In the rows, 128 means zero.
The rows of R fall into 3 groups, and each row is roughly a mix of its group's hidden directions.
R, 75 rows:
[[155 160 162 114 106 157  77 122 155 112]
 [134 115  94 110  97  73 172 145 140 126]
 [170  98 136 150 155 148 125 184 149 139]
 [114 148 125 129 171 113 143 138  80  76]
 [146 162 103 155 154  91 167 166 116 135]
 [189  86 143 159 122 145 108 140 150 122]
 [ 79 135 135 112 141 126 154  67 143 152]
 [157 128 118 152 195 148 104 118 157 117]
 [138 104  74 160  76 125 131 104 118 120]
 [143 152 131 124 141 164 153 129 119  57]
 [159 119 125 156  94 131 122  73  84 124]
 [129 152 115 113 114  58 139 125  86 134]
 [ 89 164 127 102 138 168 123 102 153  89]
 [137  55 119 109  95 148 129 154 126 118]
 [177 111 107 190 134 131 132 101 114 120]
 [140 135 107 162 187 121 123  78 138 118]
 [165 127 138  96  70 108 153 128 101 149]
 [141  74 118 178 167 150 112 127 128 121]
 [ 93 164 136 133 166  79 155 111 132 151]
 [ 88 192 132 115 113 105 150 131 103 145]
 [124 111 125  83 106 141 138 164 183 103]
 [176 147 137 157 126 178 116 136 113  90]
 [173  84 148 166 137 116 139 162 147 146]
 [165 126 131  89  75 127 158 109  98 119]
 [ 86 188 128  97 151 103 129 133 139 108]
 [131 147 124  83 134 141 151  98 110  68]
 [ 93 103 143  91 106 149 125  72 150 124]
 [157  77 151 127 120 136 128 185 150 140]
 [159 170 132 160 154 167 146 132 111  91]
 [157 102 128 154 170 123 107  78 158 114]
 [158  68 123 178 142 129 117 135 115 149]
 [ 87 101 124  93 105 101 142  89 155 156]
 [109 164 119 131 139  62 127 164 131 149]
 [ 86 133 134 143 140 184  99 107 166 128]
 [172 118 166 142  76 135 117 165 136 137]
 [153 111 171 150  77  88 141 126 133 146]
 [126 154 118 158 156  99 153 101  71 120]
 [ 86 133 160 116 168 163 101  95 112 114]
 [129 161 109 178 163 101 162 118 105 146]
 [ 97 165  95  95 111 169 116 131  97 109]
 [115 150 116 122 101  69 127 104  82 147]
 [166 134 101 148  99 102 168 112  94  98]
 [128 174 135 167 186 137 132 141 113 148]
 [106 168 118 113  77  85 127 116 113 157]
 [131 150 125 146 118 143 171  59 134 145]
 [ 80 151  94  92 104 145 137 126  89 116]
 [ 87 113 114 109 130  68 145 118 132 168]
 [105 112 111  82 109 101 163 147 174 122]
 [140 161 104 139 135 110 196 119 118  99]
 [113 158 170 105 103 110 118 136 127 188]
 [135 103 130 119 140 167 129  73  97  89]
 [169  76 117 171 137 122 132 165 134 142]
 [156 125  95 116  60 115 154 116 111 117]
 [131 100 143 109  86 122 103  69 140 104]
 [186 137 117 187 129 149 116 114 118 120]
 [161 120 151 176 166  91 138 117 155 147]
 [112  58  96 101 116 146 139 140 115 114]
 [ 91 153 122 134 135  89 177 148 102 159]
 [134  93 134 143 142 122 115  77  69 131]
 [109 120 153 132 124 163  96  82 148 175]
 [131 160 149  82  78 109 142 112 104 151]
 [138 128 155 103 109 136  81  80 160 104]
 [159 125 122 110 107 153 141 162 144  65]
 [115 131 134  94 152 144 131 165 130  62]
 [ 82 161 141 118 185 113 110 109 116 113]
 [142 114 121 116 133 111 107 190 105  80]
 [143 132 127 163 140 109  95 165 124 189]
 [123 147 118 129 179  68 135 155 112 110]
 [129 119 153 137 132 167  73 143 154 170]
 [ 78 157 104  91  98 138 142 137  90 125]
 [121 133 146 130  94  93 114 108  92 186]
 [165 126  96 186 170 142 140 134 115 130]
 [111 101 143 147 168 148 102  78  94 124]
 [157 136 101 124 122  94 158 187 151 111]
 [118 157 141 102 163 150 138 164 175  99]]

One row of each group comes first, with its name. Which group is each row after those in?
[ 96 176 107 111 124 135 133 152 179 102]
<126>
[117 132 156 114 134 191 116  90 139  94]
<10>
[172 123 170 140 134 129  88 110 175 122]
<94>

[139 160 160  81 143 136 150 171 160 117]
<126>
[119 161 106 111 148  66 143 134 101 100]
<126>
[125 100 134 159 192 158 113 144 151 113]
<126>
[108 101 158 113 126 163  66 123 143 148]
<10>
[ 94 135 122  91 159 108 157 150 123  76]
<10>
[118 132 131 115 132 117 103  49 144 105]
<94>
[121 152 121 117 168 120 147 194 146 106]
<10>
[109  98 123  94  86 117 139 103 175 156]
<10>
[166 129 137 149 127 158  85 183 141 139]
<10>
